In the rows, zero is written as 128.
First come named turns, each shown by rows before and after it. For each pair of rows after them, which turns, in which order, take the first row to the second? The first pair is done for you.
turn k314:
[148 139 113 125 157 131 126 100 143 105 129 112] -> [159 129 127 120 155 138 124 114 146 104 130 107]
[126 132 103 109 138 119 112 116 164 126 144  96] -> [135 128 113 104 140 119 112 125 165 125 142  93]
[139 119 118 114 182 104 156 119 119 163 125 151] -> [154  95 145 106 174 121 152 149 126 151 114 151]
[ 79 175 138 123  90 133 118 136 127  86 150 110] -> [ 80 181 136 116 103 127 126 128 124  92 160 102]
turn k367:
[146 135 154 119 118 128 121 144 146 108 129 103] -> [154 126 126 128 113 131 103 129 155 117 121 108]
[120 128 138 136 118 138 132 129 121  98 114 109] -> [132 128 137 131 120 139 127 125 125 101 121 102]
[119 152 110 130 140 108 134 113 117 136 143 128] -> [121 150 110 127 139 106 136 113 117 138 141 127]
turn k698:
[146 110 109  91 149 108 135 102 117 158 132 156] -> [160  81 118  94 124 134 110 129 139 143 122 149]
[134 109 115 119  97 149  91 124 138 143 105 127] -> [107 126 134 122  83 150 100 136 131 128 106 120]
[128 118 146 119 151 132 150 139 106 150 102 147] -> [138 112 142 119 147 132 143 141 108 146 100 150]
turn k110:
[149 106 125 141 162 137 149 113 135 158 141 145] -> [128 109 119 153 154 140 155 118 126 158 130 156]
[111 156 142 126 111 135 113  98 132  95 175 107] -> [126 155 152 110 133 128 122  98 134 103 178 107]
[159 113 145 103 143 136 122 116 142 149 134 111] -> [137 115 151 112 162 126 145 127 121 155 124 134]
[ 84 147 132 135  82 160 119 154 155  87 152  78] -> [126 148 148 107 106 151 118 148 166  94 170  64]

(two turns a pair)
[170 102 135 113 121 125 103 129 154 119 143 103] -> [159 103 166 102 142 121 131 159 135 121 136 117]  k110, k698
[156 113 112 111 147 113 122 124 124 141 115 139] -> [152 105 130 108 135 126 120 147 128 128 110 139]  k698, k110
[110 153 162 108 121 130 138 141 121 122 143 112] -> [141 143 130 104 151 114 136 108 127 151 144 124]  k698, k698
[117 131  95 152 142 113 124  88 120 148 124 136] -> [149 117  93 137 145 115 113  93 132 154 123 127]  k698, k314
[ 98 139 131 128 134 141 149 145 100 141 129 164] -> [137 112 110 125 149 145 134 129 110 159 120 169]  k698, k698
[112 156 115 155 111 136 111 130 138 112 140 132] -> [138 159 102 141 139 122 114 108 136 131 151 129]  k314, k698
[192  80 114  93 164 119  84  88 145 143 130 117] -> [166  52 151  95 175 126 112 136 123 140  98 148]  k110, k314
[115 128 136 138  75 159  96 154 145  84 124 116] -> [ 85 189 108 135 138 109 143 108 113 122 152 129]  k698, k698
[121 133 154 112 172 104 159 140 108 140 124 162] -> [ 93 115 149 141 122 127 136 158 115 119  98 172]  k314, k110
[144 129  87 118 118 131  95  94 139 145 113 113] -> [170 117 124  93 129 138 101 115 144 138 120  99]  k698, k110
[169 139 152  72 149 133 125 141 145 139 168 112] -> [162  88 133 104 106 157  84 152 160 128 127 132]  k314, k367
[143 160 143 133 135 133 145 129 133 126 165 103] -> [105 160 140 149 129 128 161 136 117 124 154 123]  k110, k110
[128 117  95 148 118 118 110 101 136 146 109 157] -> [106 123 113 144 130 112 135 120 117 149 104 169]  k367, k698
[ 59 156 135 150 128 117 161 138 100 116 123 160] -> [122 143 108 126 180  98 157  98 106 162 132 162]  k314, k698
[112 152 144 135 131 115 167 160 100 106 117 132] -> [162 127 104 123 162 100 151 122 111 146 116 143]  k698, k698
[160  71 130 111 148 136 117 129 150 150 103 146] -> [129  87  90 142 132 134 110  99 146 151 101 160]  k314, k314
[142 157 154  93 160 126 165 142 137 113 150 111] -> [113 125 142 130  94 160 128 166 148  86 111 128]  k314, k314
[105 132 101 152  77 141 104  97 143 110 119 119] -> [178 133 145  89 143 119 130 104 143 140 153 101]  k110, k110
[123 193 167 111 116 125 159 113 135 116 155  96] -> [142 185 142 109 157 106 169  85 127 150 150 113]  k110, k698
[138 124 181 119 166 143 151 172 118 152 124 117] -> [144 116 181 124 132 163 129 182 133 132 120 105]  k314, k367
[126 103 175 103 112 116 152 163 112 105 134 128] -> [ 84 109 140 140  86 122 142 147 106 101 126 144]  k110, k314
[105 135  75 161  98 120 110 107 131 139 122 140] -> [ 86 174 145 129 110 117 147 148 111 115 149 115]  k367, k367
[128 109 121 137 104 133 101 123 142 123 117 125] -> [134 138 110 123 131 114 114  96 131 137 136 118]  k314, k314
[115 104 168 158 105 150 146 140 124 136  91 145] -> [ 93 141 168 164  95 148 147 128 125 125 107 129]  k110, k698
[ 68 108 176 134 130 169 135 156 122 126 115 160] -> [ 83 122 137 128 182 136 152 106 108 174 129 174]  k698, k698
[164 110 134  94 124 147 120 140 119 114 126 102] -> [152 102  90 124 108 147 106 117 120 124 112 123]  k367, k314
[197 113 131 103 149 133 128 120 137 150 135 104] -> [127  88 106 153 135 135 141 134 108 151  84 166]  k367, k367
[184 107 122 119 144  99 107 117 164 143 148 137] -> [122 104 128 144 159  86 142 138 126 154 124 182]  k110, k110
[127 129 125 126 164 133 140 102 118 153 117 144] -> [139  99 144 127 131 158 117 128 136 134 102 137]  k698, k698
[111 183 127 126 123  98 144 126  90 113 154  93] -> [144 151  77 139 141  86 125  86  96 149 134 119]  k698, k367
[169 121 135  95 212  96 162 118 108 167 146 144] -> [111 148 156 111 198  96 186 135  86 151 149 150]  k110, k367
[123 121 110 147  90 129 102 121 133 116 114 155] -> [178 119 131 102 128 121 111 121 141 133 138 128]  k110, k110
[147 158 154 105 136 117 130 124 133 113 157  98] -> [159 131 162 105 126 134 117 145 142 105 144 102]  k698, k314
[156 139 142 123 165 136 123  95 154 109 164 108] -> [106 110  99 168 150 139 118  93 140 118 122 162]  k367, k367
[176 133 164 107 142 141 145 156 138 125 115 116] -> [143 139 159 117 159 124 171 157 114 136 103 145]  k110, k698
[106 130 146 120 142 113 148 157 118 109 121 145] -> [133 137 139 106 163 103 146 133 123 125 138 127]  k698, k367
[212  93 127  86 128 133 111 123 156 148 113 111] -> [173 100 184  79 126 140 142 180 136 125 106 116]  k698, k110
[116 121 113 153 111 151 107 107 146 106 122 110] -> [130 105 107 150 123 149 106 107 147 120 115 124]  k110, k367
[117 182 157 123 120 109 177 135 118 118 146 141] -> [171 144 172  99 146 111 166 147 128 134 139 143]  k698, k314
[ 59 155  66 177 117 111 132  92 110 128 127 149] -> [125  94  50 169 114 133  90  90 141 140 103 146]  k698, k698
[115  98 106 135 150  86 131 128 127 163 104 173] -> [122  87  97 141 138  89 114 123 135 161 100 169]  k698, k314
[106 152 109 135 117 131 103 112 140 113 155 125] -> [140 146 131 110 130 133 109 121 152 122 163 112]  k110, k314
[126  84 133 134 128 121 137 160 118 136  90 155] -> [107 115 103 150 140 100 143 121 109 148 104 158]  k314, k314
[ 98 142 163 124  87 112 130 143 122  94 154  96] -> [ 89 156 143 130  89 100 128 128 120 100 158  96]  k314, k314
